rotation steps, each row followed by its count of steps
The counts run from 0 to 195.
[114  74  88 116  86 160  98 192 124  89  76 116 146  99 133 132 121 138
  86 117 113 175 138 114 130 116 106 138 108 109  97  78 154 139  90  45
 152 141 112 166 163 139 111 144 144  84 130 226 148 164 155 100 133 145
 161 108 125 113 124 103 155 116 165 134 150 170 113 136 109 153 111 140
 125 153 147 177 148 114 121 136 157 127 125]  27
[125 131 153 128 119 100  97  69 136 161 127 113 140  98 128 159 133 103
 131 117 123  93 132 117 159 123 115 152  92 129 120 127 115  86 114 134
 179 137 146 142 155 153 127 123 151 130 176 122 153  96 141 108  97 111
 145  69  80 118 239 140 115 125  93 172 120 161 130 156 114 144 162 101
 109 165  87 131 175 108 202 178 155  98 191]  91
[116 117 113 134 102 155  75  92 133 117 152 110 122 143 121 148 143 129
 150 117 161 182 143 114 138 134  88 162  93 146 151 128  90  95 137 100
 175 153 126 111 121 121  84 120  75 183 152 131 141 166 147 128 104 171
 131 119 116 122 107 141 151 119 109 160 131  83 184 132 166  98 116  81
 110 199 137 115 145 141 168 108  98 126 153]  19
[151  53 118 172 128 162 119 131 134 144 159 151  97 184 129 118 145 160
 108 110 185 132 117 116 110 157 119 109  73 138 120  74 101 151 113  98
 153 101 127 152 145 103 170 150 138  97 123 159 156 117  92 114 172 117
 104 116 170 168  87 122 164 108 150 139 167 130  96 101 121 131  87 158
 148  78 146 127 114 138 140 132 101 134  81]  193
[188  91 138 117 137 170 172 133 139 120  98  83  83 139 107 143 136 129
  97 108 146 136 199  54 114 140 136 150 118 131 117  61 114  57 155 128
 110 101 163 180 115 132 117 147 154 127 154 120 123 101 121 150 133 137
 127  96 127 168 167  85  91  86 138 148 120 170  99 105  88 134 123 171
 157 136  98 145  55 144 162 117 112 115 155]  11
[119 179 133 156 101 113 122 139 149 140  87  94 166  88 145 143 117 100
 114 146 119 102 108 165 154 120 130 146 186 124 154 158  97 147  65 164
  93 118 156  86 138 140 104  63 110 101 133 133 126  89 199 129  91 112
 106 168 100  80 175 130 136 147 131 121 123  96 121 124 152 117 149  57
 116 136 120 130 139 124 112 135 142 117 143]  65
[136  60 121 104 129  96 133 133 109 144  83 132 130 151  97 102 122 106
 127 118 144 177 138 159 151 130  96 125 117 140  81 128 116  76 145 115
 119 114 127 166 179 181 149 132  54 106 133 131 141 118 145 148 153 154
 145 123  98 181  48 100 124 138 181 125 137 126 127  88  82 152 123 131
  98 130 158 128 124 121 191 121 104 143 120]  99
[143  77 147 113 118 113 153 154 113 105 110 157 119 122 125 146 145 131
 133 144 114 155 142 155  94 105 136 112 144  94  86 113 182 102 141 100
 145 141 109 127  97 148 121 130 115  93  86 126  59 164 131 118 147 112
 149 122 111 129 111  92 134 104 128  82 105 126 151 155  64 119 136 206
 128  63 138 134 103 175 151 118 151 127 101]  131
[176  94 142 158 150 106 160 114 149 167 119 152  76 184 102 149 144  97
 112 155 142 135 182 109 133 118 144 137 144 145 106 112 119  62 142 150
 121 120 111 143  84 175 122 119  98 135 144 102 133  87 168 180 117 168
  98 131 135 164  68  93 134 101 143 111 118 113 116  95  66  93 131 138
 166 159 149 115  74 185 174  92 115 140 131]  172
[118 205 140 139 136 106 137 109 123 122 160 113 109 137  96 130 162 180
 195 115 150 138 144 104 120 119 143 131  69 122 145  83  98 106 135 128
 147 129 117 142 109 115 103 104 124 186 166 102 124 131  99 138  84 160
 133  96 137 109 155 153  92 126 116 146 127 104 165 139 201 120 116  82
  95 163 133 130 159  89 172 113 126 117 160]  8
[127 175 116 154 156  98 176  88 157 147 159 158 105 156  99  91 126 118
 123 118 164 121 110 169 132 149 150  68 148 145 143 174 101 130 140 202
 107 118 126 120 120  99 137 126 141 200 138  95 186 101 109 131 134 147
 107 153 151 117  62 159 139 162 146 117 123  96 136  91 152 139 158 100
 109 134 117 125 115  78 108  98 120 146  98]  77
[186  81 123 104 148 184 140 144 180 126 106 124 159 127 150 169  97 136
  95 127  89 126 153 125 119 108 101 119 175  93 147 144 180 112 149 131
 104 136 178 102 105 128 109 143 120  78  81 162 106 120 137 119 142 124
 116 146 122 112 162 116 116 116  79 142 149 159 139 176  82 108 148 142
 180 130 138 120  81 175  97 113 163  98 110]  53
[170 177 110 146 126 154  87 143 124 155 149  72 138 117 144 123 116 162
 103 101 125 131  92 120 176 143 124 125 114 120 122 103 156 146  93  79
 155 127 105 137 144  88 112 130 121 124 159 138 160 133 110 103 124  78
  95  84 133 100 177 167 120 137 119 132 144 124 128 142 193 120 132  89
 115 188 117 180 203 126 125 142 162 108 148]  185
[130 134 124 105 114 111 152 125 153 101  62 178 126 116  92  65 135 161
  38 137  81 100 103 181 116 149 123 122 118 116 137 136 154 128 104 127
  91 131 128 155 112 128 148 149 138  79 154 132 130 147 147 126 125 118
 116 112  83 100 139 114 108 182 146  98 102 158  80 125 102 171 148 132
 114 108 154 157 124  97 103 135 183 121 105]  69
[144 154 138 100 136 130 173 138 138 122 121 110 124 122 125 129 116 132
  86 121 109  79  97 139 112 132 172 104 127  73 128  89 172 153 156 127
 108 132 153 161  75 112 130 128 169  55 116 143 130 105 136 126 104 139
 170 127 112 107 179 145 136 163 156 174 137 187  91 128 137 164 174 170
 154  93 154 151 124  82 102 160 190 144  91]  158
[130 178 141 173 159 126 131  73 136 165 148 113 134 148 138 114 107 114
 143 117 169 118 155 104 134 163 137 126 106 133 159 191  91 110 184 198
 123  99 150 129 118 100 125 114 140 174 151  84 190  97 105 137  89 157
 100 135 131 165 131 129 112 152 109 181 116 128 131 108 133 116 140  78
 149 126  97  97 112 136 157 128  95 145 135]  82
[186  61 102 125 108 195  88 161 124 106 117  74 140 134 147 149 109 119
  75 103 117 115 113  81 140 127 122 149 130 122 118  55 131 123  99  90
 135 114 125 133 134 145 121 133 138  48 159 159 137 125 134  95 140  92
 120  93 122 146 187  94 148 121 128 146 144 164  87 130  97 113 125 151
 118 153 135 121 131 185 122 141 129 112 132]  22
[104 134 133 137 137  85 154 112  85 202 151 156  95 141 135 157 131 101
 125 149 148  96 126 132 104 140 137  74 113 107 142 176 118 167 144 156
 142 112 126 148  96 124 149 138 147 160 105 137 170 101 124 119 134 171
 148 183 201  98  89 146 181 135 157 123 140 156 117 148 130 148 139 143
 183 114 115 114 149 110  96  97 140 161  80]  156
[111 161 146 122 160  90 114  69 122 153 155 115 142 173 106 103 115 144
 140  99 182 114  89 123 135 117 100 116 109 126 138 150 114 103 201 185
 114 113 108 107 139 111 142 148  92 158 161  72 183  99  82 130 122 154
 138  84 103 128 128 171 149 138 108 184 124 138 153 144 166 143 158  83
 133 146 134 108 169  67 151 135 100 126 118]  87
[139 150 112 155 127 168  77 135  94 138 179  66 137 144 160 163 115 135
 135 115 156 178  83 113 163 124 101 129 128 117 117 115 117 157 111 100
 155 149  82  79 158 110 111  88  71 102 131 127 125 146 106 117 123  99
 109 115 144 133 114 158 166 112 107 128 151  70 183 132 190  93 126  92
 110 159 157 122 156 153 131 138 104 112 139]  24
[141  96 123 150  88 140 112 170 105 106 125 159 116 138 132 130 132 169
 115 119 121 134 125 149 124 144 145 113  93 142 133  81 128 145  54  68
 148 109 115 151 141 108 150 129 151  71 124 189 109 143 134 103 178  95
 110 102 174 133 106  95 116 103 146  74 130 150 110 130 106 137 103 164
 119  84 120 165 116 154 103 161 158 132 131]  32
[106 117 169 122 126 148  91  53 128  98 162 150 148 139 146 158 166 153
 141 118 148  92 134 148  71 127 165 162 144 120 222 157 132 123 121 140
 161 124 139  77  88 111 104 141 129 153 128  80  98 147  98 108 118 116
 145 133 130 105 145 166 150 145  57 139 123 113 144 144 152 108 140 130
 142 125 117  82 103 134 112 126 140 128 131]  50
[177 112 100  97 122 191 140 171 156  83 100  61 140 129 108 157 135 115
  95 113 107 161 142  86 154 102 144 151 139  86 123  68 178  87 169  95
 121 157 118 144 126 120  95 142 133 110 140 163 113 130 127 109 123 142
 138  98  86 140 176 119 112 130 133 179 159 157 127 143 139 112 134 124
  95 158 166 187 126 130 151 141 128 100 138]  17
[167 147 150  84 138 101 184 160 119 141 110 138 115 144  89 137 165 144
 108 144 130  99 149 142 117  97 170 124 134 110 110  80 164  88 138 127
 128 127  99 171  87 143 105 154 132  96 129 165 107  96 138 167  95 132
 167  88 127  90 169 101 107 116 174 139 130 181 137 148 139 181 138 138
 141 137 132 172 110  89 160 110 209 132 120]  168
[ 97  76 154  61 111 114 142 154  91 102 118  98 174  44 157 142 129  83
 166 118 116 119 132  87 104  91 129 172 120  76 140 116 143 142 135  91
 173 123 146 110 156 146 129  89 162  99 117 141  90 147 141 102 127 127
 196 117 115 131 210 131 127 124 140 156 137 158 164 187 124 144 112 180
 132 113  88 114 134 106 141 144 154 106 175]  127
[111 113 104 137 131 124 118  81  86 111 188 125 106 121 122 138 102  74
 162 108 159 194 132 111 117 164 120 124  94 130 112 141  78 160 169 154
 192 140 137  78 172 116 120 131 125 184  83 106 137 166 111  91 175 154
 130 154 167 168  70 151 149 152 125 130 140 111 159 151 117 112 128 150
 133 152  93 108 111 145 121 105  72 109 120]  119
[146 172 135 167 127 154  98 121 147 142 171  60 158 134 137 171 147 125
 163 126 190 100 124  69 132 127 141 160 137 127 125  89  99 106 119 106
 140 114 111 126 102 105 111 101 141 144 158  97 138 106  89 125  90  91
 119  92 131 125 214 128 126  91  84 134 137  96 169 132 175 105 126  80
 120 158  89 119 142 162 151 107 123 108 174]  13
[113 154 143 134 142 128 109  97 119 125 126 151 173 125 140 176 123 133
 119 139 117 118 104 195 161 106 122 137 158 110 144 155 107 140 107 128
 137 147 121  83  95  92  87  86  72 105 138  95 114 165 160 125 107 109
  90 132 102  45 170 126 159 144  68 130 117  94 120 150 148 113 166  97
  90 137 146 102 147 167 132 119 177 114 116]  60
[ 94 156  99 174 118 130  75  85 110 123 189 112 101 141 120 136 136 118
 119 111 194 160 113 122 130 150 129 148  73 132 135 101  48 146  92 116
 218 142 122 114 148  93 109  92 136 176 166 131 152 153 116  91 111 123
 127 106 147 140 146 143 153 143 136 168 155 112 118 110 164 127 120  84
 103 159  92 159 159 131 140 141 120 154 145]  191
[103 123 107 142 115  91  83  79 146 168 102 191 150 144 130 151 124 160
 119 152 122 150 128 197 119 107 115 118 123 151 164 206 105 136 107 122
 117 139 112  92  92 111 122 115  33 117 148 124 105 139 136 148 109 111
 132 163 121  71  70 145 132 135  62 141 121 109 131 119 147 129 146 100
 112 131 165  75 166 154 138 108 155 135 102]  61
[117 101 186 118 110 108 120 142 125  95 102 135 146  87 138 162 145 150
 139 143  80 139 143 121 119 118 124 152 102  97 112 106 196 108  99  88
 140 133  98 107 103 150 130 104 124  79  92 151  46 143 143 102 111 100
 159 109 110  87 189 104 133 113  82  92  99 146 151 174 120 125 128 164
 101  89 137 113 128 148 136 133 168  99 147]  132
[169 136  96 140 132 156 146 158 126 165 109 112  94 210 111 134 138 112
 116 157 162 145 141 106 144 126 117  94 171 134 130 114 138 105 166 139
  68 120  92 143 118 147 141 160  79 126 152 120 150 100 116 155 124 166
 106 145 121 137  40 110 133  94 171 108 152  88 152  98 159 121 149  96
 109 163 177 110 133 113 130  96 105 137 127]  177
[ 85 144  97 121  98 164 138 114 118  60 116 144 148  75 151  92 148 144
 152 111 154 115 137 132  88 131 158 163 102 118 169 114  94 167  90  92
 161 151 148 112 117  98 111 117 159 140 130 126 113 196 118 111 100 105
 137 125 109 135 180 140 128 133 124 114 115  99 117 111 160 143  94  89
  95 110 104 143 114 115 109 137 122 140 162]  39
[166  90 124 126 146 154  99 142 108 153 125  96 117 211 108 139 169 128
 134 131 177 140 160  76 110 110 125 114 109 123 132 120 157  77 183  99
 132 109  71 152 128 132 140 171  76 128 153 153 165 113  69 139 156 137
 147  97 175 145  58 152 152  91 165 113 158 138 170 125 152 118 126 162
 130 159 132 121 154 131 125  87  95 135 122]  15
[ 79  91 121  99 119 125  71  98 134 143 137 174 173 122 126 157 149  88
 171 137 150 111 141 150 109  97 149 149 168 132 189 216  89 141 139 140
 126 142 143  89 124 152 102 137  84 143 129 132 146 134 123 119 143 128
 143 162 146  89  95 164 178 124 110 125 162 129 144 141 129 104 126 115
 151 156 131 100 141 155 116  93 112 154 129]  56
[127 137 127 146 104 124 125 152 141  93  98  93 123 105 121  99 132 122
 104 126 136 154 135 141 167 118 130 167 127 123  83 107 105  92 102 118
 147 134 126 128 175 163 125  77 163 130 163  96 108 120 158  96 125  95
 127  63  79 143 197  78 104 109 157 103 108 115 101 105  97 123 139 102
  79 139 110 150 105 151 171 164 132  97 160]  101
[145 128 111 143 135 173 160 110 149  98 180 156 114 164 119 118 140 159
 159  99 156 149 148 120  75 159 137 125 131 150 126 131 106 162 125 138
 110 111 113 114  99  95 154 140 132 134 103 121 104 153  78 124 139 117
  96 174 173 168  53 128 139 111 113  75 120 114 146 101 126 116 107 139
 147  74 142 107  53 147  82 104  89 131  97]  41
